data =
[[132 129 129 130 126 128 134 128 126 135 128 128]
 [131 127 136 125 125 128 124 127 127 129 127 123]
 [126 132 116 137 132 133 142 130 122 131 132 131]
 [131 125 137 125 126 126 121 129 132 126 125 127]
 [123 123 135 120 126 124 106 124 142 115 126 129]
 [123 125 122 126 130 128 125 126 131 122 131 131]
 [140 132 134 130 124 131 142 135 115 147 127 117]
 [117 135 104 138 135 134 141 125 123 127 133 141]
 [130 131 128 128 127 129 133 129 127 135 127 125]
 [129 130 124 133 126 130 135 126 125 131 129 129]
 [136 133 119 135 130 136 152 134 113 146 129 120]]
data[-11][0]: 132
data[:, -2]: [128, 127, 132, 125, 126, 131, 127, 133, 127, 129, 129]
data[-3][1]: 131
data[-11]: [132, 129, 129, 130, 126, 128, 134, 128, 126, 135, 128, 128]
data[:, 9]: [135, 129, 131, 126, 115, 122, 147, 127, 135, 131, 146]
data[-5][-7]: 131
data[0][-9]: 130
data[-7][9]: 115
data[-3][-7]: 129
data[5]: [123, 125, 122, 126, 130, 128, 125, 126, 131, 122, 131, 131]
data[-1][-11]: 133
data[5][-11]: 125
data[-6][-9]: 126
data[7]: [117, 135, 104, 138, 135, 134, 141, 125, 123, 127, 133, 141]
data[-8][-1]: 127
data[0][-3]: 135
data[8][-5]: 129
data[-1]: [136, 133, 119, 135, 130, 136, 152, 134, 113, 146, 129, 120]
data[2][6]: 142
data[0][-5]: 128
data[:, 0]: [132, 131, 126, 131, 123, 123, 140, 117, 130, 129, 136]
data[10][6]: 152
data[-10]: [131, 127, 136, 125, 125, 128, 124, 127, 127, 129, 127, 123]
data[4][2]: 135
data[9]: [129, 130, 124, 133, 126, 130, 135, 126, 125, 131, 129, 129]
data[9][-7]: 130
data[:, 4]: [126, 125, 132, 126, 126, 130, 124, 135, 127, 126, 130]
data[7][-7]: 134
data[-9][-11]: 132
data[0][-4]: 126
data[7][4]: 135
data[8][2]: 128
data[-3][6]: 133

M =
[[133 137 116 120 134 123 125 114 121 146 111 111 129 120 110]
 [118 130 115 143 132 123 127 114 115 146 143 111 129 134 124]
 [133 137 132 125 135 123 132 114 132 146 116 130 129 120 110]
 [133 137 115 121 152 123 122 114 121 146 116 111 122 131 119]
 [135 137 111 120 132 123 122 114 121 137 116 102 126 131 110]
 [129 137 115 120 124 129 130 114 121 146 116 111 129 131 110]
 [144 156 150 120 132 123 127 114 128 128 115 128 124 119 110]
 [133 137 115 120 131 123 129 114 121 145 116 111 125 131 110]]
M[0, 0] => 133
M[3, 5] => 123
M[4, 10] => 116
M[6] => [144, 156, 150, 120, 132, 123, 127, 114, 128, 128, 115, 128, 124, 119, 110]
M[5] => [129, 137, 115, 120, 124, 129, 130, 114, 121, 146, 116, 111, 129, 131, 110]
M[4, 7] => 114
M[0, 6] => 125
M[5, 6] => 130
M[1, 1] => 130
M[6, 10] => 115
M[1, 2] => 115
M[2, 1] => 137
M[2, 13] => 120
M[:, 1] => [137, 130, 137, 137, 137, 137, 156, 137]
M[7, 0] => 133
M[5, 4] => 124
M[3, 6] => 122
M[:, 5] => [123, 123, 123, 123, 123, 129, 123, 123]
M[5, 7] => 114
M[5, 5] => 129
M[6, 4] => 132
M[2, 7] => 114
M[2] => [133, 137, 132, 125, 135, 123, 132, 114, 132, 146, 116, 130, 129, 120, 110]
M[7] => [133, 137, 115, 120, 131, 123, 129, 114, 121, 145, 116, 111, 125, 131, 110]
M[1, 9] => 146
M[6, 5] => 123
M[0, 11] => 111
M[6, 8] => 128
M[3] => [133, 137, 115, 121, 152, 123, 122, 114, 121, 146, 116, 111, 122, 131, 119]
M[2, 8] => 132
M[7, 12] => 125
M[2, 5] => 123
M[7, 5] => 123
M[7, 14] => 110
M[6, 6] => 127
M[2, 10] => 116

a = [139 154 140 146 135 131 149 146 137 142 112 135 143 126 142]
a[0]: 139
a[11]: 135
a[10]: 112
a[13]: 126
a[14]: 142

arr = [123 148 130 146 133 137 130 154 141 110 117 129 124 124]
arr[-14]	123
arr[-6]	141
arr[-11]	146
arr[1]	148

W =
[[145 131 143 113 123 126 128 132 126 154 126 149 149]
 [113 126 117 137 126 131 123 123 132 103 129 110 108]
 [115 127 115 141 132 135 125 122 134 103 131 108 109]
 [114 124 111 139 134 129 128 122 126 106 128 107 110]]
W[-4, -13] = 145
W[-1, -5] = 126
W[1, -1] = 108
W[0, 5] = 126
W[3] = [114, 124, 111, 139, 134, 129, 128, 122, 126, 106, 128, 107, 110]
W[-3, -6] = 123
W[3, 11] = 107
W[0] = [145, 131, 143, 113, 123, 126, 128, 132, 126, 154, 126, 149, 149]
W[1, 1] = 126
W[2, 8] = 134
W[0, 4] = 123
W[-1, -12] = 124
W[1, -13] = 113
W[:, 4] = [123, 126, 132, 134]
W[0, -2] = 149
W[-1, -7] = 128
W[-3, -11] = 117
W[-2, 2] = 115
W[-2, 0] = 115

X =
array([[130, 127, 122, 116, 136, 137, 130, 128, 126, 104, 139, 125, 135],
       [122, 130, 120, 136, 127, 131, 127, 122, 126, 116, 123, 116, 129],
       [125, 134, 122, 123, 111, 131, 131, 123, 126, 120, 127, 147, 120],
       [131, 139, 130, 138, 131, 120, 127, 126, 126, 136, 133, 114, 119]])
X[0,0] -> 130
X[3,3] -> 138
X[3,10] -> 133
X[:, 7] -> [128, 122, 123, 126]
X[1,0] -> 122
X[1,5] -> 131
X[1,1] -> 130
X[1] -> [122, 130, 120, 136, 127, 131, 127, 122, 126, 116, 123, 116, 129]
X[1,12] -> 129
X[1,9] -> 116
X[1,4] -> 127
X[2,8] -> 126
X[3,11] -> 114
X[0] -> [130, 127, 122, 116, 136, 137, 130, 128, 126, 104, 139, 125, 135]
X[1,2] -> 120
X[2,0] -> 125
X[:, 6] -> [130, 127, 131, 127]
X[0,4] -> 136
X[:, 9] -> [104, 116, 120, 136]
X[2,11] -> 147
X[0,7] -> 128
X[0,10] -> 139
